In the data rows, 128 means zero.
Here are some points, one per row:
164 158 134 168 103 143 148 154 201 103 124 155  80  95 113  69  88  71  93 162 161 138 129 173 131  93  70 145 167 117 111 137  99 139 139 163 131 103 118 182 146 149 195 119  63 133 180 130
139 124 152 184  77  18 147 135 175 142 228 180 149 141 115 121 124 142 107 190 187  53 177  80 192 121 117 128 123 118 132  76 121 156  95 136 155 112 145 151 100  99 143  95 128 118 143 139
  8 195 125  96  69 149 116 151 105 152 129 147  54 165 103 186 174 178 138 101  57 123 138 185  75 109 167 133  87 127 180 111 123 117 149 130 132 143 173  58 217 107 121 112 159 124 144 148
165 202 153  77 115  25 170 126 133 123 179 164  97 196 204  91 215 118 130 158 131  92 112 114 192 209 117 111 116 174 200 127 213 198  74 147 143  54  70 138  76 122 158  93 127 203 141 166
162 132 170 151 130 159  85 113 159  54 169 124 121 149  88 121 148 108 109 103  58 133  96  88  76  64 125 148 104 165 149 100 108 107 106 137  94 131  87 135 196 112 191 131 111  91  98 165
 75 116 108 134 113 124  66 116 152 101 103 117  21 166 116 143 194 150 136 132  77 134 175  99  75  69 107 159  60 228  54  63 158 140 152 151 104 197 158  88 139 135 227 179  53 121 176 113
 43 114 101 140 149 106 134 158 148 170 191 149 165  29 151 141   0 122 113 150 162 127 116 177 140 119 171 151  93 118 121 177 103 118 121  93 187  82 123 168  61 141  83  85  95 211 163 113
122  74 184 121  91 235 119  98  91  88 125 131  42 174 125 148 215 163 146  72 115 109 140 166 143  52 112 122 105  92 132 103 140 178 149 140  76 155 138 117 170  98 175  99  80 126 132 165
136 114  96 124 144 113 132 142 118 125  78 153 141 146 144  78  96 139 141  76 175 183 186 122 146 120 166 168 156  66 207 172 190 115 117  94 127 154  54 174 121 159  40 113 133 103 118 124
215  86 145 104 146 176 106 123  84  83  77 175 162 166 166 189 147 112 148 133 161 169 179 143 145  96 113 118 168  83 189 206 142 162 146  50 148 102  79 161 170 191 129 182 189 107 138 147
 31 128  84 171 196 193  60 161 107 107 118  91  28  22 151 109 154 156  77 128  78  91  25  95  90 130  98 127  74 212  52  43 133  39 110 213  56 204 183 101 202 120 251 187  92 114 195 152
 95 160  54 112 139 125 112 149 121 136 118  76  48  97 134 158 213 177 184  31 104  95  57 131  84 102 109 128  20 198  74 115 137  85 176 167 120 153 121 138 117 126 112 183 166 108 172 193
163 169 180  74 192 106  53 148  63  81  74  75 137 198 118 193 169 123 140  95  90 150 130 146 143 140  84  88 182 106 104 157 221 161  94  47 117 135 145  68 166 169  64 110 207 157  98 132
 98 135  47 119 100  42 129 135 126 123  90  67  90  95 138 124 183 136 144  58  79 122 109 168  44 150 146 163  16 151  63 111 100 115 186 141 109 177 141 130 120 139 137 163 138 111 109 198
156 139 105 227 100 156 152  98 208 169 106 157 113 116 144 119  57 148 104 141 129 174 167 119 121 109 104  73 149  53  97 103 147  63  77  96 150  89 144  99 185 111  68 101 169  63 172  65
182  72 204 105 182 201 142 141 142 105 104 156 153  87 131 173 152  67 144 145 117 129 130 141 179 149 201 150 136 114 165 135 170 186  82  96 108 135 105 141 140 117  78  81 147 168 128  88
 39 120  54 123 185  95 171 183 180 189 114  85 158 170  95 111  53 132 180 153 151 167  79 139 132 191 125  67 143 117 105 172 123 157 144  79 173  72 209 117  83 111 107 203  43 184 135 116
147 219 112 137 122 140 160  83 140 204  95 143 165 135 134 103 109 157 109 228 163  84 102  80 103 147 115 113 186 125 134  88  73 138 129 156  86 150 107 181  74 145 192 111  32 125 182 109
175 160 121 131 114  47 118  75 137 138 208 194 146 122  93 115 133 111 143 151 176  93 152 157 153 106 150 141 158 164 109 101 156 127 139 159 173 150  85 234  64  89  98  73  92  57 116 152
 83 146  60 169 126 167 138 140  70  95 133  85  67  73 100 110 103 174 143  82  44 168  72 111 101 203 137 124   0 212  62  69 136  38 255 231  86 139 224  66 134 165 159 187 124 130 217  95
230  66 203  68 158 222 107 129  98 126  78  86 103 177 193 169 207 125 120 114  59 179 115 113 166 118 117 158 246  84 158 120 137 155 150  68  71 170 134 124 185 100 112 108 169 117 124 110
134 110 129 161 156 157 123 136 129 155 156 144 172 110 120  86  28 132 137 141 192 174 185  89 211 185 156 122 101  45 109 203  49  50 101 159 171  90 132 116 146 181  75 179 133  85  93 124
160 154 149 139 167 152 143 157 164 126 102 126 191  85 168  88  93 147 113 140 142 163 144 151 181 103 161  68 242  70 152 141  88 122 132  47 106 107 129 154 124 114  75 121 161 124 105 112
171 121 184  65 127  68 166  83 117 132 108 161 157 132  85  79  98  96 112 141 147  92 163 167  97 129 140  79  60 182 208 199 120 192  85 130  63 108  67 152  67 106 146 142 132 115 140 138
155  95 155 163 118 101 147 124  66 101  78 141 135 139 168 130 245 169 143  69  73 105  89 113  68 107 100 135 201 119 111 125 111  74 116 102 103 115  26 132 255 116 109 125 114 177  85  92
107 118 165  99  64  62 141 102 186 128 128 151 134 169  90 117 138  90 122  90 154  92  94 169 185 133 186 171 140 116 157 225 159 224 146 135 139 118 116 192  78 137  74  76 184 155  82 152
195  68 193 101 119 172  96 110 134  72 151 229 210 171  93 126 216  78 126 144 132 106 122 167 105 192 128 147 165 136 147 184 105 200  83 150 136 122 139 129 206  87 118  72 197 175  80 109
166 149 164 106 165 236 104 113  95  53  52  99  57 125 116 142 244 115 102  91  97 140 115 112 136 159 100 150 203 153 105 103  54 173  97  85 122 124 139 109 237  93 202 158 110 168 104  78
 97  71  95 108  75  53 196 167 150 130 183 167 224 147 108 126  47 106 140 164 145 105 134 108 151 180  99 108 119 114  68 123  93 143 127 174 171 125 134 137  54 173 129 178 114 121 160 113
172 138 130 144 108 117 129 100 132 200 143 197 183 115 129  99  95 106 146 146 143  86 142 131 157 139 157 181 107 153 125  83 111 100 129 127 142 182 169 189  97  58 171 123 134 117 132 162
167 102 160 138 100 150 155 117 121 129 121 155 155 148 139 101 163  45  92 153 142  69 156 136 148  61 166 185 186 135 112 200 202 220 125 171 119  71  58 130 186 118 145  97 152 138 122 117
134  84 164 116 119 171 100 105  83 165  94  75 160 197 167 142  96 129 127 121 115 203 150  80  90 214 145 135 191  71 141 210 159 136  82  78  98 119 114  73 105 152 120 174 163 147 100 126
135 148 156 176 100 109 141  71 117  99 155  79 117  96 120  70 138 121 169  87 116 117 130 114 147  57 134 123 120  95  72 108 138 129 113 125  98 183 199  71 190  44 179  78 161  66 108 100
101 124 129 193 111 150 103  94 130  90 177 136 179 122 108 100 112  84  98 172 167 186 121 111 149 151  86 101 135  69 125 106  91  93  75  91 160 158 124 100  90 136 107 113 144 162  88 120
125 102 153  51 183 207  79 152 100 133  49 112  77 139 103 174 242 149 141  51  68 120 150  70 131  86  89 152 179 104 213  97 183 146 108  94 153 122 139  32 208 101 150 153 191 119 129  55
225 128 178  68 136 162 140 122  82 101 131 131  91 186 114 141 137 118 147 135 106 171 134 109 158 124 159 132 223 161 181 119 167 172  85 156 151 151 142 113 135 142  57 205 179 160  51 126
 93  62 165  73 222 138 113 149 126 137  65  81 140 183 116 185 211 128 143  95 109 200 102 127  86 150 176 167 141  50 159 129 212 161 117  23 112  83 134  75 127 164 112 151 224 135 117 105
118 173  92  39 159 110 160 142 124 209 101 124 141 147 161 175  27 174 120 148 191 107 170 117  92 148 114 133 153 175  46 162  76 149 114 158 147  78 122 173   6 201 169 162  84 201 141 109
154 185 110 169 100 181 150  94 194 137 186 174 121  28 148  78  80 160  93 174 144 171 144  83  67 136 180  93 117  72 139 105  21 122 187 149 169 130  37 127  71 105 144  61  20  86 142 120
  0 107 120 194 143 104  59 125 125 102 116  28 118 117 133 155 126 193 152  78  84 112  64 183 141 100 120 125  65 229  71  29 129  45 133 225  96 175 123 115  99  75 129 166 136  97 126 127
158 127  58  59 153  18 176 173 182 215 114  84 216 133 153 123   0  87 122 159 177 128 148 201 140 164 181  80 110 191  55 145  95  80 215 150 152  44 150 184   0 222   7 201 101 215 175 121
 86 146 151 150  52 190 120 147 102 146 201 124  85 109 126 143 198 132 121 102  95  86  92  97  74 120  90  92 101 112 140 122 154 126 192 167 108 165 121 136 122  55 150  99  55  96 133 170
101  95  94 109  41 124 108 131  97 132 112 114  25 155 112 128 255 195 120 198 127  84 136 124  94 147  87 122  59 184 143 131 208 127  93 155 100 184 170 137  60 127 200  67 118 102 182 132
 74 121  27 143  93 115 170 176 112 122 197  96 190  73 157 100   0  87 132 129 163 158 134 135 108 154 142 107 124  75 171 181 115  47 193 102 167 116 151 160 180 122  42 178 117  72 119 167
147 185 117 221 186  85  98 146 134 140 142 150 198 150 104 166  18 142 128 187 152 132 197  51 165  95 100 179 150  36 202 167 120 107  98  81 167 124 178 154 115 142  49 107 171  86  86 116
210 107 101 110 117  67 186 164 150 165 145 193 161 122 107 133 117 169 122 134 196  89 138 170 129 109 150 153  63 130 177 144 108 179 136 105 153 134 120 162  95 169 133  53 124 121  76 152
 81 158  96 160 112  99  77  82 115  35 105 132  45  47 127 105 176 168  93 113  75 122  66 144 147 110  86 111  33 226  61  31 142  51 121 208 100 142 207  24 123 101 138 111 107  88 111 184
126 165 117 205 154 138 129  91 150 132 137 120 179  98 136 173  72  78 106 128 154 149 170 111 117 125  80 104 204  97 154 123  43  88 150  93 148 114  80  89 147 136 191  83  96 122  78 117
101  98 125  79 139  93 202 142  98 171 185  40 173 111 109 116  18  68 160 177 191  93  94 155 167 102 109  99 107 150 127  89  86 120 111 142 177  82 105 135 128 188 113 117 136 150 126 108
Along one direction, these points spread out more than along any other. Take the direction at right angles to it along which they spread out most. Go by this last direction. For each point below, how far along it does it lie, from 0 to 99? 50 is the average, and the first point above lies past it. One standard deviation of the points above along it is 16.
139 124 152 184  77  18 147 135 175 142 228 180 149 141 115 121 124 142 107 190 187  53 177  80 192 121 117 128 123 118 132  76 121 156  95 136 155 112 145 151 100  99 143  95 128 118 143 139 -> 58
 98 135  47 119 100  42 129 135 126 123  90  67  90  95 138 124 183 136 144  58  79 122 109 168  44 150 146 163  16 151  63 111 100 115 186 141 109 177 141 130 120 139 137 163 138 111 109 198 -> 66
172 138 130 144 108 117 129 100 132 200 143 197 183 115 129  99  95 106 146 146 143  86 142 131 157 139 157 181 107 153 125  83 111 100 129 127 142 182 169 189  97  58 171 123 134 117 132 162 -> 58
195  68 193 101 119 172  96 110 134  72 151 229 210 171  93 126 216  78 126 144 132 106 122 167 105 192 128 147 165 136 147 184 105 200  83 150 136 122 139 129 206  87 118  72 197 175  80 109 -> 26
182  72 204 105 182 201 142 141 142 105 104 156 153  87 131 173 152  67 144 145 117 129 130 141 179 149 201 150 136 114 165 135 170 186  82  96 108 135 105 141 140 117  78  81 147 168 128  88 -> 30
162 132 170 151 130 159  85 113 159  54 169 124 121 149  88 121 148 108 109 103  58 133  96  88  76  64 125 148 104 165 149 100 108 107 106 137  94 131  87 135 196 112 191 131 111  91  98 165 -> 45
230  66 203  68 158 222 107 129  98 126  78  86 103 177 193 169 207 125 120 114  59 179 115 113 166 118 117 158 246  84 158 120 137 155 150  68  71 170 134 124 185 100 112 108 169 117 124 110 -> 17
101 124 129 193 111 150 103  94 130  90 177 136 179 122 108 100 112  84  98 172 167 186 121 111 149 151  86 101 135  69 125 106  91  93  75  91 160 158 124 100  90 136 107 113 144 162  88 120 -> 51
 43 114 101 140 149 106 134 158 148 170 191 149 165  29 151 141   0 122 113 150 162 127 116 177 140 119 171 151  93 118 121 177 103 118 121  93 187  82 123 168  61 141  83  85  95 211 163 113 -> 69
  0 107 120 194 143 104  59 125 125 102 116  28 118 117 133 155 126 193 152  78  84 112  64 183 141 100 120 125  65 229  71  29 129  45 133 225  96 175 123 115  99  75 129 166 136  97 126 127 -> 70
135 148 156 176 100 109 141  71 117  99 155  79 117  96 120  70 138 121 169  87 116 117 130 114 147  57 134 123 120  95  72 108 138 129 113 125  98 183 199  71 190  44 179  78 161  66 108 100 -> 48
 97  71  95 108  75  53 196 167 150 130 183 167 224 147 108 126  47 106 140 164 145 105 134 108 151 180  99 108 119 114  68 123  93 143 127 174 171 125 134 137  54 173 129 178 114 121 160 113 -> 68
